In the data rows, the value 128 means zero.
Here are some points, each followed by its number:
[ 69  98 158 128 111 104  52 162 143 138 148 120 122 110 114 166 175  83 140 227 136] 0
[ 63 105 114  71 123  82 137 142 163 135 141 158 124 132 139 142 146 145 153 133 121] 1
[172 118 152 148 141 133  96 122 120 121 160 126 110 124 132 133 132 106 115 127 160] 2
[115 139 121 138 134 125 146 123 136 106 124 138 140 138 125 130 128 124 124 136 145] 3
[ 93 107  81 157 155 135 212 130 227  81  95 179 245 181 127  98 137 132 160 130 144] 4
[ 47 118 154  55 141 112 130 130 153 154  96 167 154 158 145 106 156 102 130 159 121] 5
[121  87 151 116 132 213  68 178 149 121 117 106 190 129 155 124 139 126 166 128 107] 6
[142  56 136 159 120 126 128 126 130 173 159 179 157 141 141 129 185 164 146 170 120] 7
[ 87 126 137 134 149 136 139 148 123 111  99 114 118 124 141 152  93 135 142 178 125] 8
[120 140 138 132 115 120 131 122 145 115 136 111 121 128 121 138 142 156 134 110 115] 9
[130 126 135 118 149 153 108 145 160  82 106 132 135 104 152 157  96 132 151 138 157] 10
[ 80 109  80 134  92   0  14 204   0  63 200 137  32  66  49 125 133  68  76 222 125] 11
[ 63 127 141 119  86 112 157 133 119 107 117  93 127 133 119 117 177 147 129 171  92] 12
[179 119 161 141 171  86  93  99 162 123 163 207 102 113 121 138 165 101  96  75 129] 13
[210 102 130 133 191 128  76 115 132 119 148 187 119 126 145 115 104  49  84 143 202] 14
[105 130 143 194  98 168 139 135  66 102 137  92 174 124  95 102 182 156 122 156 125] 15
[111  92 126 151 112 113 147 123 134 121 131 162 155 146 119 110 187 133 124 178 121] 16
[131 123  80 174 133  46 138 110 147 158 111 206 128 123  69  85 163 102  98 132  24] 17
[157 163 170 103 140 126  85 131  89  60  84 112  67  42 144 163  76 117 104 159 188] 18
[109 148 129 106 126 110 139 118 139 111 113 131 115 119 121 126 141 110 112 106 119] 19
[113 127 151 101 111 154 138 126  98 153 114  88 112  98 149 126 127 152 139 111 125] 20
[165 174 166 115 144 123  91 130  84  49  94 109  67  50 147 150  57 111 102 143 203] 21
[176  99 104  29 183  92 121 119 191 222 128 185  85 124 196 136  70 115 136 106 107] 22
[110  98 124 150 108 112 146 122 138 116 130 159 153 147 120 115 190 137 122 176 116] 23
[131  58 159 131 115  99 187 112 103 216 100 163 162  90 158  80 158 189 155 150  86] 24
[137 128 143 149 128 194  79 138  80 155 115 114 137 111 127 137 122 128 139 177 146] 25
[139 123 153 155 117 148 107 135 100 134 114 108 128 118 120 135 138 124 123 137 121] 26
[163 152 132 120 137 160  87 142 112 138  87 125 124 116 129 122 102  66  99 100 113] 27
[136 116 109 142 117 162 108 141 137 162 143 102 163 140 141 135 149  90 134 155 145] 28
[188 111 122 181 142 159 106 142 117  89 135 141 158  92 131 122 116 147 133 118 159] 29
[107 140 145 141 131 103 162 113 123  95 139 132 117 142 115 118 138 154 122 103 112] 30
[141 103 146 124 138 113 123 116 142 133 142 181 128 127 132 105 150 122 126 119 124] 31
[132 109 178 145 122 169  93 141 104 165 133  81 143 151 147 123 142  82 122 198 155] 32
[174 120 134 126 162 121  95 119 126 111 147 162 105 121 137 125 112  74  97 120 177] 33
[132 131 138 170 101 132 126 111 144 152 155 109 148 145  84 126 192 155 128 113  84] 34
[145 156 139 171 120 162 153  90 106 140 144 111 157 173 136  93 159 118 112 151 145] 35
[137 143 160 154 119 120 172 103  86 135  85 126 101  96 135 129 115 158 112 136 126] 36
[114 108 147 174 110 133 120 133  95 139 151  99  98 121 104 169 150 160 132 212 134] 37
[ 40 119 155 115  75  99 163 139 116  98 104  88 128 111 119 112 209 149 126 187  66] 38
[ 29 122 109  94 118  50 195 108 231 112 169 181 148 169 100  99 195 181 169  49  36] 39
[128 141 150 109 128 129 172 107 132 161  87 116 111 141 159 142  89 146 133 159 144] 40
[ 68 145 158  91 100 138 133 143 134  77  78  91 113  98 158 185 115 135 142 209 191] 41
[ 80 145  92 153  70 191  99 182  45  67 188  41 162 145  88 130 114 157 168 117 161] 42
[142 126 164 166 124 152  98 134  95 134 119 110 129 114 114 139 134 127 118 116 122] 43
[133 101 145 142 105 118 136 119  97 164 125 139 128 100 126 112 165 164 132 142  93] 44
[125 131 129 167 134 128 168 121 168  73 122 111 147 139 124 124 130 131 134 111 115] 45
[103 155 124 111 122 121 132 125 135 121 111 117 113 149 118 140 123  93 108 167 152] 46
[177 147 131 107 159 127 117 126 129 140  94 128 117  78 152 119  71 117 120  94 126] 47
[173 114 135 148 148 129  79 127 152 125 171 137 133 149 109 128 127 113 129  99 136] 48
[111 112 115  96 125 116  83 155 135 153 127 138 119 110 127 137 110 106 146 136 124] 49
[ 60 147 149  88 117 104 163 125  90 132 106 119 118 129 120 125 119 179 133 139 125] 50
[ 91 107 105  77 112 101  68 168 130 163 127 142 115 106 123 142 108  97 151 145 116] 51
[ 78 182 106  41 149  31 148 119 149  72 111 196  51  83 122 150  65  69 111  68 180] 52
[152 134  84 115 154 188  78 163 186  63 116 123 143  66 111 176  70 103 150  71 192] 53
[127 164 143 111 141 129 174 102 142 158  96 112 110 163 145 146  63 141 130 127 154] 54
[175  90 133 208 175 146 127 136 177 160 142 125 204 133 111 117 131 170 155  61  70] 55
[152  83 145  93 140 131  67 161 166 192 100 129 139 113 145 148 128 123 146 123  77] 56
[121 124 116 115 120 107 111 161 124  91  94  99 113  70 139 157 103 114 130 170 140] 57
[141  82 152 175 119 132 130 120 150 204 108 147 178 153 135 125 179 146 144 217  89] 58
[167 138 153 137 132 129 121 107 103 149 116 146 104  98 127 128 123 149 112  92 116] 59
[137 151  87  38 131 157  96 129  87 178 109 137  90 100 154  93  93 134 124  71  60] 60
[177 120 126 148 126 150 107 140 119 123 121 113 123  95 135 148 100 120 132 144 162] 61
[139 127 167 140 131 189 103 132 126 174  83 122 159  89 150 148 154 168 143 134  84] 62
[140 159 128 111 122 139 120 126  99 125 114 103 100  82 125 143  98 140 127  75 142] 63
[207  45   0 136 109 178  72 201 157 113 190  84 223  95  99  83 144 110 178 100 102] 64
[188 138 145 155 162 106 139  83  86 151 122 198 109 105 106  73 136 130  88 108 106] 65
[111 141 112  91 114  92 117 119 135 133 145 150  87 132 123 154 146 105 108 149 152] 66
[129 158 143 144 115 165 134 127  12 125  64 142 122  53 133 117 113 141  98 176 162] 67
[111 130 135  92 160 112 146 114 206 112 115 180 132 138 151 160 135 119 137  97 153] 68
[118 146 125 181 130 105 164 115 154  65 154 107 135 184  88 121 134 115 111 107 137] 69
[142 125 135 102 129 134 109 132 125 118 126 130 137 139 145  98 133  93 113 143 135] 70
[ 65 100  70  71 131 184 140 164 212 136 133 138 198 208 167 145 111 122 199 181 138] 71
[254 159  65 134 168 212  51 153  38 134 130  96 101  79 134  96  17  84  98  80 152] 72
[104 107 123 134 104 130 123 151 119 125 147  88 144 149 126 122 135 143 150 159 112] 73
[134 125 147 102 124  66  98 131 110 159 146 147  66 118 115 138 125 123 115 102  85] 74
[113 103 148 157 119 182  35 185 118 107 137  81 186 137 109 152 154 143 157 193 123] 75
[114 155 141  99 107 179 123 123 112 100 139 102 141 158 157 133 122 117 133 120 191] 76
[111 115 148  64 128 122  96 132 138 176  93 165  90 103 172 177 120 133 140 195 147] 77
[143 148 199 142 141  83 161 119  93 120  79 107  52  86 149 146  70 146 113 148 105] 78
[118 167 140 115 116 113 120 121 157 104 143  87 101 146 107 159 130 148 127  75 118] 79
[141 135 127 166 127 166 133 118 106 141 180 115 158 149 107 100 156 172 134  80 112] 80
[ 81 104 105  62 121  96  46 182 138 176 130 148 106  94 127 147  95 101 171 133 112] 81
[124 141 133 119 143 118 148 114 139 140 135 140 141 161 133 127 131 116 123 100 139] 82
[167 155 157 211 128 178 171  73  84 137 143 109 183 179 129  70 165 133 103 174 141] 83
[ 64 130 143 128  96 118 159 130 123 129 126 100 124 156 127 145 153 171 147 193 104] 84
[177 130 140 137 146 116 153 110 100 152 109 136 103  77 140 117  90 159 123  67  96] 85
[110 112 110 124 150 128 172 111 164 154 145 160 156 185 146 126 127 122 143 152 156] 86
[148 153 149 120 143 124 107 125 112  86 108 126  96  90 138 138  94 109 110 130 169] 87
[108 126 142 125 141 126 139 130 101 140 126 148 136 133 125 110 118 156 130  97 109] 88
[132  82 139  93 150  86 103 163 149 128  96 138  91  98 153 164  69 139 145 170 115] 89
[162 144 113 110 117 130 129 106 107 147 119 150 110 119 125 105 121 123 107 127 152] 90
[151 122 125 120 161 124 109 141 114 129  93 154 114  90 129 127 103  99 107 181 153] 91
[116 154 138 138 115 157 118 139 124  93 107  95 132 115 107 147 112 131 130 108 150] 92
[141  99 143 159 171 163 117 133 194 113 146 149 193 176 134 113 155 105 136  50 109] 93
[ 97 138 116 151 110 134 172 112 161  90 121 129 159 171 131 150 159 104 117 205 199] 94
[192  79 147  83 174 111  21 188  94 162 204  54 103 121 152 104  70 100 129  56 104] 95
[122 121 144 157 135 101 139 115 151 156 141 134 132 121 114 131 166 152 132 105  78] 96
[104 104 144 127 113  92 124 131 131 137 131 134 127 134 116 120 172 142 124 158  92] 97
[132 130 139 169 109 131 125 107 151 142 157 119 141 145  84 123 184 155 129  99  80] 98
[114 115 146 134 141 128 149 132  77 152 124 151 144 122 124 102 119 184 134  97  90] 99
[128 169 128 167 165 118 215 106 136  47 118 123 117 195 153 105  74  67  97 151 187] 100
[134 203 164 122 107 135  21 155  59  96 151  60  37  95  82 163  80  62  99  93 118] 101
[142 126 105 152 113 176  92 164 100 122 133  98 152 102 125 151 113 147 154 145 138] 102
[159 144 135 136 156  95 161 113 138 102 102 143 102 117 133 116  87 138 117  95  98] 103
[164 149  83 161 132 143 149 127 162 103 136 113 158 169 120 143 108  77 113 128 180] 104
[194 155 127 102 175 144 104 132 142 139  91 127 122  80 159 130  51 110 124  72 134] 105
[168 106 122 153 154 131 139 130 146 129 116 144 153 122 131 119 105 157 140 110 123] 106
[121 141 129 173 131 107 162 118 151  75 156 109 135 178  90 121 140 125 112 106 134] 107
[119 122 119 149 141 128 123 136 160 138 125 145 151 125 122 140 115 120 155 108 127] 108
[108 136 112 130 128  98 154 115 139 113 148 138 137 146 101 102 158 142 118 111 108] 109
[119 115 122 176 131  59 122 149 126  93 170 124  77  90  78 153 118 177 137  65  52] 110
[103 144 140 152 133  69 115 137 120  77 139 122  92 120  78 151 127 116 107 148 125] 111
[113 139 133 143 122 143 124 149 124 104  91 100 136  86 116 151 114 155 140 118 113] 112
[ 88  28 151 194  94 158 123 146 207 171 222 107 228 220 115 120 255 159 190 212  91] 113
[124 138 121  96 121 120  99 150 118 101 120  96 101 114 129 145 103  83 112 145 159] 114
[149 146 117 168 158 150 150 116 190 103 122 118 173 165 127 146 111 106 131 139 170] 115
[142 155 112 164 113 195  72 138 143 103 163  84 158 185  85 130 156  87 109 102 126] 116
[ 78 128 113  78 128 144 170 139 142 176  77 124 133 117 143 128 106 154 159  96  66] 117
[ 79 145 172  61 111  89 125  93 155 123 144 177  74 129 146 144 180 151 126 106 104] 118
[141  88 127 129 117 112  92 124 159 171 141 171 142 107 112 113 164 135 142 124 105] 119
[135 169 123 114 114 127 116 134  77 113 115  93  85  68 117 155  97 154 120  59 136] 120
[ 99 125 119 123  85 154  63 141  65 134 148 157 173 168  90  47 233  56  86 190 103] 121
[172 145 116  93 195 114 183  96 255 112 186 107 121 224 190 179  23  67 164   1 217] 122
[111 146 145 127 111 130 121 124 149 116 147  95 126 147 109 145 147 148 135 102 116] 123
[116 155 137 135 114 157 114 136 125  95 104  98 130 110 111 145 112 127 126 109 152] 124
[ 68  94 169 129 116 105  51 162 138 141 143 121 114 102 122 170 176  89 142 223 125] 125
[ 81 143 152 118 137  77 179  88 171 133 136 161 135 167 128 116 188 143 117 115  95] 126
[122 110 111 116 101 157  99 147  84 127 138 117 133 112 122 117 144 147 139 151 125] 127
[233 137  47  99 175 137 128 131 147 148 163 106 118 144 147 111  19  92 125  65 189] 128
[125 145 160 142 122 146 115 129 101 110 126  95 119 103 129 150 125 129 123 133 160] 129
[145 137 179 106 157 137  54 126 176 165 183 123  91 151 135 185 135 100 132  82 136] 130
[239 153  68 139 160 226  45 154  64 142 131  89 121 103 132 108  36  84 112  78 153] 131
[148 114 120 135 139 117 133 121 143 112 154 139 133 130 122 107 138 148 131  87 111] 132
[119  87  71  71 125 157 174 138 150 161 100 161 150 106 181 114  98 152 181 150 126] 133
[225 105 114 193 144 184  74 151  97  65 158 124 166  80 125 123 112 136 131 114 194] 134
[147 139 123 127 152 131 135 130 138 140 110 115 115 146 135 137  77 112 123 144 135] 135
[106  79 131 161 104 120 155 125 138 117 125 158 170 147 121 114 202 145 130 201 121] 136
[ 67 131 152 131  96 117 148 129 114 133 126  97 123 146 126 146 158 177 145 191 103] 137
[128 113 131 121 148 125 141 114 208 150 122 176 163 154 118 133 148 131 143  33  84] 138
[132 167 139 169 107 186 141 137   0 110  43 127 125  37 135 118  92 159 104 201 179] 139
[128  60 139 160 108 122 132 116 134 167 152 180 152 153 142 133 193 162 145 201 120] 140
[203 133 140 164 128 208  51 134 125 140 159  93 164 137 119 144 121  75 123 103 191] 141
[147 131  96 115 129 112 169 102 173 144 156 141 138 175 126 100 127 112 128  70 122] 142
[126 116 112 133 103 142  88 145  87 135 152 131 156 150  96  83 184  89 106 169 111] 143
[123 136 119 114 137 109 109 134 135 119 162 123 114 160 124 127 132  90 114  84 118] 144
[120 107 107  98 117 124 138 147 125 110 124 119 119 101 145 124 116 146 144 110 112] 145
[153 146 104 153 134 142 136 123 144 108 132 118 143 149 126 140 111  85 115 130 169] 146
[ 89 179 169 101  92  86 126 110 143  88 135  63  63 135  95 168 140 165 126  84 108] 147
[120 133 104 124 143 132 129 137 149 105 128 142 168 149 125 101 121  84 123 114 147] 148
[119 108 158  65 131 137  92 131 127 180  82 163  92  93 172 176 120 127 140 199 155] 149
[104 129 140 123 139 107 158 127 116 142 120 120 115 126 124 126 108 156 136 126 109] 150
[ 52 103 155 114 107 116  36 167 139 139 145 116 124 112 117 170 188  85 142 222 128] 151
[ 52  70  81  38 139  98 156 171 217 102 137 157 188 195 168 102 131  77 163 145 141] 152
[144 127  83 117 148 165  97 161 173  77 120 131 138  87 117 168  77 106 149  75 181] 153
[128 133 134 132 144 110 149 111 139 146 133 146 131 149 132 131 130 120 120 111 135] 154
[ 68 108  49 131 132  50 177 158 194 111 114 161 140 112 119 157 111 120 157 161 101] 155
[116 175 131 104 107 118 117 120  74  94 149 104  77  94 102 125 117 117 105  48 155] 156
[112 138  90  98 110 132 142 124  89 133 151 125 116 133 119 101 122 148 134 102 115] 157
[126 143 109  94 106 110 138 115  94 138 111 144  92 103 131 125 123 150 118 168 126] 158
[ 95 150  95 141 148 129 138 135 147  73 130 139 190 169 113  76 132  63 121 113 153] 159
[159 179 164  90 124 154  54 111 108 142 158 111  80 140 126 119 141  64  92  72 121] 160
[106 123 132 107 105 132 144 126 124 149 151  91 116 124 137 145 132 171 147 124 137] 161
[ 84 141 144  66 120  90 139 129 124 110 121 109  87 132 151 145 114 100 113 138 158] 162
[168 101 111 143 147 106 141 116 146 100 175 147 134 116 113  90 148 171 131  59  93] 163
[120 147 133 122 117 154 128 131  91 129 105 113 116 116 143 132 107 137 133 160 130] 164
[141  82 144 142 119 110 171 121 107 186 114 155 161 104 144  81 151 173 146 139  93] 165
[128  97  77  87  48 225  31 186   0 136 158  91 128  67 113  92 171 175 154 150 115] 166
[142 130 102 119 147 156  92 148 164  95 119 130 130  82 114 166  95 110 137  82 169] 167
[131 144 137 150 117 165 133 127  15 134  73 144 125  54 137 116 111 146 109 179 159] 168
[191 159 111 139 170 133 169  91 103 175 142 147 125 185 125  67  81  77  87  69 136] 169
[193  19 194  85 167 143  76 119 158 255  89 255 178  21 231 140 166 146 176 167 175] 170
[143 143 146 171 116 162 149  94 106 138 143 113 154 166 137  93 158 118 113 166 143] 171
[100 151  78  74  99 135 135 132  84 140 167 112  98 133 117 105 111 153 141  72 113] 172
[194 122 126 127 151  98 130 106 145 149 143 161 113 128 141 119 114 110 113  99 143] 173
[ 95 122 151 103 134  91 180 121 135 148  93 128 112 133 156 129 116 126 126 152 115] 174
[107 130 127  97 140  99 131 132 150 121 131 142 115 125 127 128 128 131 129  86  97] 175
[100 126 135 100 100  95 148 131  95 117  64 148 106  81 131 123 139 154 118 184 112] 176
[114 140  97 118 122 142 148 149 129 107 120  82 128 145 139 133  88  88 128 151 149] 177
[132 151 152 123 115 134  96 120 110 141 107 117  98 117 110 146 127  99 104 130 132] 178
[ 89  98 108  88 135 114 146 148 165 116 128 139 160 157 153 116 126 105 147 142 142] 179
[171 136 134 154 120 186  73 133 116 134 149 101 149 125 120 137 123 101 131 114 172] 180
[154 111 118 132 145 118 132 124 147 108 162 137 134 132 121 104 137 152 132  76 109] 181
[ 91 160 106 129 137 132 173 112 171  85 116 152 161 171 121 142 130 106 124 150 190] 182
[128 137 132  99 119 125  66 153 128 110 131 111  91  92 108 164 102 133 141  79 119] 183
[199 123 108  94 164 170  92 135  85 209 101 142 106  69 141 116  51 123 122  74 132] 184
[151  56 138 176 121 114 131 123 127 162 156 181 147 151 143 140 180 155 145 190 138] 185
[105 134 131  74 159 103 150 110 222 100 106 183 130 111 155 177 133 120 139  79 160] 186
[ 85 122  65  90 118 157 187 111 149 137 194 156 213 221 134  57 150 171 161  33 131] 187
Which point above is nearest to each new point by angle? Its number follows each.
[110 148 108 136 140 122 139 133 142  99 134 133 162 159 112 101 132  86 118 112 144] 159
[131 131 131 114 127 101 117 128 125 141 132 134  98 119 125 136 124 123 121 114 114] 74
[129 109 125 109 114 122  98 129 148 145 129 159 136 111 127 117 156 127 142 126 116] 119
[117 132  96  96 148  80 152 139 135  79 126 152 108 141 133 112 103  90 105 140 148] 52
[140 123 121 137 120 152 106 137 133 151 133 104 148 129 137 140 141 102 129 149 140] 28
[130 155 116 173 149 155 133 128 183  97 119 105 173 175 118 164 113 104 134 152 172] 115
[153  73 124  31  93  91  40 103 144 235 174 222  92 100 109 161 234 129 112 125 135] 119
[169 125 104 150 157 127 130 137 130  99 144 138 137 138 133 117  86 110 124 105 153] 128
[ 85  89 179 108 108 118 114 137 115 159 136 142 121 121 138 132 184 153 141 139 106] 97
[121 122 112 109 120 151 179 118 123 155 114 140 150 128 156 106 109 173 159 113 125] 133
[150 129 144 164 123 140 151 122 101 139  96 107 117  98 139 140 111 155 128 156 120] 36
[132 128  95 158 118  81 127 136  99 112 154 151 102  99  83 128 126 141 119 111 115] 110
[ 69 101  52 162 155 141 239 135 255  66  84 195 255 201 130  87 135 146 175 128 147] 4
[144 121 109 145 119 152 113 144 135 152 146  98 158 142 134 135 138 102 138 159 143] 28
[120 103 143 111 163  89 174 130 150 158  94 144 116 121 155 135  96 148 135 138 116] 174
[116  95  88  72 122 136 159 135 138 152  97 152 136  99 172 113 105 136 162 160 133] 133
[ 97 165 164  75 104 140 119 107  95 168 123 107  96 118 137 137 143 119 115  99 141] 20
[125 107 114 138 102 134  55 149 102 161 189 119 138 136  96 126 165  99 132 172 151] 143
[ 98 152 117 115 140 122 161 119 163  95 116 151 142 153 128 141 122 111 127 135 169] 182
[118 167 137 125 111 188 128 136  52 124  78  96 109  98 160 138  86 145 134 201 134] 164
[142  86 149 174 118 131 129 123 140 200 113 134 170 147 131 128 168 147 142 197  93] 58
[106 153 158 102 105 137 117 120  98 159 127 101 105 121 130 139 140 129 119 110 133] 20
[131 129 106 152 118 136 148 125 125 112 119 118 146 127 120 118 133 149 132 150 121] 15
[134 111 122 136 136 123 118 141 115 132 140 124 127 136 126 121 120 137 130 150 115] 73
[104 145 118 116 145 117 149 117 160 101 117 153 132 147 130 139 128 106 124 135 157] 182
[122 120 139 110  96 152 114 120 108 161 115 147 122 114 124 123 165 133 127 152 121] 44
[152 108 115 155 115 148  98 154 128 131 104 126 149 116 122 150 125 145 140 152 119] 102
[ 89 127 184 161 139 132 162 110 188 165  83 133 179 178 133 148 164 124 137 171 119] 58
[150 136 125 129 125 138 139 110 111 144 119 143 126 123 132 110 130 125 115 135 137] 90
[ 78 118 129  67 114  88 128 127 175  99 142 139 108 151 130 152 152 112 133 127 143] 1
[113 135 131 118 105 141 122 137 112 110 125 100 116 131 136 139 126 123 133 143 140] 41
[136 130  92 117 141 130 140 126 155 137 129 131 145 177 132 104 122  82 116 139 127] 148
[119 145 145 133 125 109 148 111 120  99 139 131 111 131 119 122 141 147 116  95 114] 30
[170 121 117 176 112 105 101 131 116 137 138 108  99  95 101 151 126 125 118 165 119] 37
[154 148 106 163 125 185  84 140 163 108 158  86 168 179  96 139 143  98 121 108 131] 116
[164 147 108 117 135 144 136 119 130 116 130 132 118 126 143 113  89  91 121  88 159] 128
[148 128  93 120 146 147 114 142 149 137 144 132 150 170 121 120  91 104 128 100 151] 128
[ 87 125 150  92 140 112 137 121 155 146 110 158 144 153 139 117 149 111 124 132 120] 5
[117 156 100  83 112 137 133 119 100 128 164 110 127 191 117  90 132  22  79  79 190] 144
[155 148 127 117 117 130 144 102 101 149 109 136 110 114 131 114 127 137 111 147 141] 90
[ 65 129 166 112 125 104 130 139  93 129  70 143 122 125 141 129 131 135 123 230 107] 176
[128 132 134 118 150  87 165 101 148 149 135 158 133 156 145 125 126 121 111  91 134] 154
[157 162 125  99 130 115  82 135 113 122 119  97  78 111 123 153  78  89 106  99 137] 101
[113 149 139 227 123 129 164 114  94 104 113 120 176 153  64  95 181 130  90 118  79] 15
[160 113 102 196 116 181 135 119 102 102 178 108 184 157  98  80 158 157 130  76 129] 80
[117 176 138 120 107 175 135 133  52 124  79  97  95  99 153 139  85 155 132 183 123] 164
[ 82 146  82 151 121  91 177 111 142  82 165 127 170 168  74  76 198 156 108  86  92] 109
[110 116 101 193  99 161 155 143 117 124 139 103 183 143 108 125 159 155 150 137 100] 15
[ 95  96 159 131 112  82 111 129 137 142 143 131 120 137 106 129 190 142 123 169  86] 97
[164 140 144 134 145 122 146 117 111 143 113 131 107  93 137 122  99 147 124  81 111] 85
[110 145 140 138 131 108 156 112 124  95 137 129 117 137 119 117 142 152 120  90 114] 30
[143  74 112 148 155 132 157 147 158 180  98 154 171 140 174 139 118 169 162 195  88] 58
[114 136  79  89 102 139 146 121  80 141 158 131 109 123 122  96 123 159 138  98 114] 157
[136 104 150 154 133 118 126 138 114  96 106 155 133  91 143 132 140 156 134 180 124] 176
[106  94  87 127 120 149 143 157 141 128 173  96 186 167 122 107 129 149 160  69 114] 187
[123 110 124 116 119 103 100 126 143 143 136 166 128 111 123 118 156 126 128 140 123] 119
[141 122 160 171 120 179  88 163 105 121 132  46 124 115 116 185  83 178 162 123 146] 102
[108 137 110 140 123 114 155 114 128 119 146 129 148 142 107 106 161 148 120 108 110] 109
[106 141 109 138 140 137 151 131 140  98 141 133 175 164 122  95 127  89 126 121 153] 159
[ 93 120  92 136 142 123 190 131 195  96 112 153 196 171 127 110 135 127 149 134 133] 4
[122 122 161 100 120  74  94 133 117 167 143 128  65 115 119 148 129 123 118 114  90] 74
[ 86 132 158  82 102 165 159 119  90 181 103  69 120  90 161 117 135 152 145 101 121] 20
[132  82 135 120 118 112  68 134 154 161 137 175 139  99 119 132 169 133 150 144 109] 119
[156 159 140 133 139 147 105 118 113 117 161 115 120 151 115 118 117 122 111  53 133] 160
[138 119 118 101 152 131 141 122 205 135 158 125 134 177 154 146 100  96 149  69 156] 122
[ 99 150 137  64 109 108 123 107  88 170 112 122  60 109 153 133 140 126 109 171 114] 158
[136 125  82 174 130  89 131 120 136 156 116 191 145 122  74  93 157 113 114 110  55] 17
[130  97  80  75 129 137 168 132 146 156 103 156 134 113 170 113  98 135 156 150 135] 133
[142 154 126 170 143 154 132 133 175  97 111  95 172 164 119 164 115 107 131 166 169] 115
[ 88 126 154 114 128 115 123 141 100 127  85 140 121 120 141 130 132 134 124 201 115] 176
[124 131 134 132 119 105 125 123 116 109 130 133 113 108 106 119 148 130 113 120 120] 111
[137 166 102 171 114 232  35 161 206  85 167  47 202 221  75 158 176  72 121  91 122] 116
[142 120 115 170 119 158 130 126 122 116 152 118 168 149 104 105 152 151 130  99 118] 80
[ 88 250 193 143 110  79 158  87  89  34 147  18  12 105  74 177 105 177  91  57 123] 147
[126 140 109 166 114 187  86 153 158 104 153  82 167 175  96 138 151 111 134 127 123] 116
[ 84 109  74 142 155 121 223 130 237  87  92 174 239 186 132 102 137 134 161 129 137] 4
[144 153 127 186 135 124 193 105 162  97 115  97 135 145 117 147 107 165 130 106 115] 45
[ 88 103 131 117 135 154  86 173 127 109 133 120 177 154 131 114 149 101 141 136 110] 6
[125  99  83 131 128 140 173 134 124 156 169 120 153 182 144  90 126 143 153 168 112] 86
[179 115 188 147 185  72  86  82 173 133 167 224  92 104 117 139 184 103  90  65 120] 13
[105 135 141 174 102 162 129 134  79 113 139  98 161 124  99 106 170 149 126 136 123] 15
[139 112 113 149 130 118 186 114 151 141 117 132 147 142 152 126 125 146 137 162 133] 86
[139 144 125 139 125 138 170 113 110 106 116 114 128 102 139 111 114 141 120 109 145] 36
[173  94 110 171  92 217 108 179 105 143   3 131 209  11 137 107 140 160 165 255  75] 62
[188  89 105 144 172 154 139 123 141 187 124 184 160 132 147 108  92 151 136  80 124] 106
[151 185 149  76 128 142  52 115 114 137 166 118  72 149 126 119 134  52  91  65 120] 160
[122 163 174 127 107 143 144 100  98 130  98 104 103 118 140 151 137 113  97 169 188] 129
[144 143 125 129 146 127 138 128 127 127 110 112 111 135 134 139  88 117 117 142 136] 135
[111 126 138 111  96 121 136 113 124 153 128 121 113 129 125 137 157 129 127 121 113] 118
[122 118 117 165 125 125  63 158 105 140 157 123 151 128  89 125 162  89 127 168 106] 143
[126 128 146 121 128  88 112 125 119 141 139 131  89 117 115 136 125 126 118 113 106] 74
[119 153 136 106 119 188 120 127 119 109 150 108 146 177 154 126 114 110 137 121 195] 76
[134  89 133 101 109 104  76 130 162 165 145 181 130 108 120 116 174 111 135 160 134] 119
[171 110  93 163 195  38 102 120 203 118 173 192 133 150  85 108 130  91 105  75  87] 13
[169 138 124 115 174 111 115 140 117 129  82 151  92  83 132 122  71  89  96 140 148] 91
[136 106 185 146 127 158  95 135 100 172 126  82 141 141 147 124 143  85 118 207 153] 32
[ 52 135 134  72  70 122 245 106  75 164  29 131  85  65 185 152 119 171 139 243 164] 176
[112  97 130  89 185  94  79 145 194 164 167 178 150 159 109 133 130  91 135   3  95] 138
[157 138  97 158 163 107 140 133 144  97 143 128 130 138 105 114  79 104 117  85 141] 128
[133 102 161 146  94 113 138 114  84 177 113 139 113  85 135 118 177 171 125 154  84] 44
[173 137 143 128 149 108 151 109  94 151 105 149  92  67 139 115  96 160 121  63  97] 85
[144 127  91 163 131  90 135 120 135 148 119 175 135 119  91 107 146 116 111 122  78] 17
[146 133  81 168 142  69 139 112 143 156 119 194 132 124  72  95 142 102 109  97  48] 17
[162 135 107  86 174 145 153 110 253 122 178 129 144 204 165 157  69  78 152  12 193] 122
[110 174 141 122  98 177 128 132  51 131  91  96 101 106 145 132  99 158 130 176 122] 164
[ 39  80 159  54  87 144 144 134 158 200  86 176 163 131 172 142 218  90 157 190 129] 5
[132 167 139  71 133 148  84 133 120 111 153  88  87 156 146 156  80  37 104 100 238] 114
[104 131 117 138 122 113 150 135 150 125 132 110 126 141 119 149 111 129 140 137 140] 155
[ 95 126 148  95 119  93 121 139  96 108 134 105  92 122 137 138 126 112 109 169 158] 162
[128 170 144 123 117 126  67 143  89 109 142  96  74 112 105 146 101  83 110 112 135] 101
[121 131 111 157 133  78 127 142 132  89 158 119  90 105  85 141 112 161 133  73  79] 110
[ 99 115 136 161  94 106 129 134 101 107 135 119 125 109 105 129 166 147 131 204 126] 37
[144 104 100  95 141 135 111 137 112 158 115 159 124 115 155 124 111  88 119 196 177] 91
[159  93  72 126 127 138 112 152 156 127 164 125 173 132 120 106 139 117 145 107 116] 64
[113 161 136 131 109 164 123 137  60 123  85 103 107 106 147 134 100 148 131 188 122] 164
[140 108  44 135 138  88 153 147 164 112 185 128 156 186 102  96 132 114 128  87  83] 142
[106 155 143 122 108 127 118 119 158 108 149  80 113 142 110 149 147 157 139  90 104] 123
[ 31 130 181  73 153  97 136 123 161 157 102 168 154 187 132 109 170 111 117 166 118] 5
[105  93 132 143 114 124 132 142 160  97 113 131 161 119 132 139 168 150 145 195 133] 136
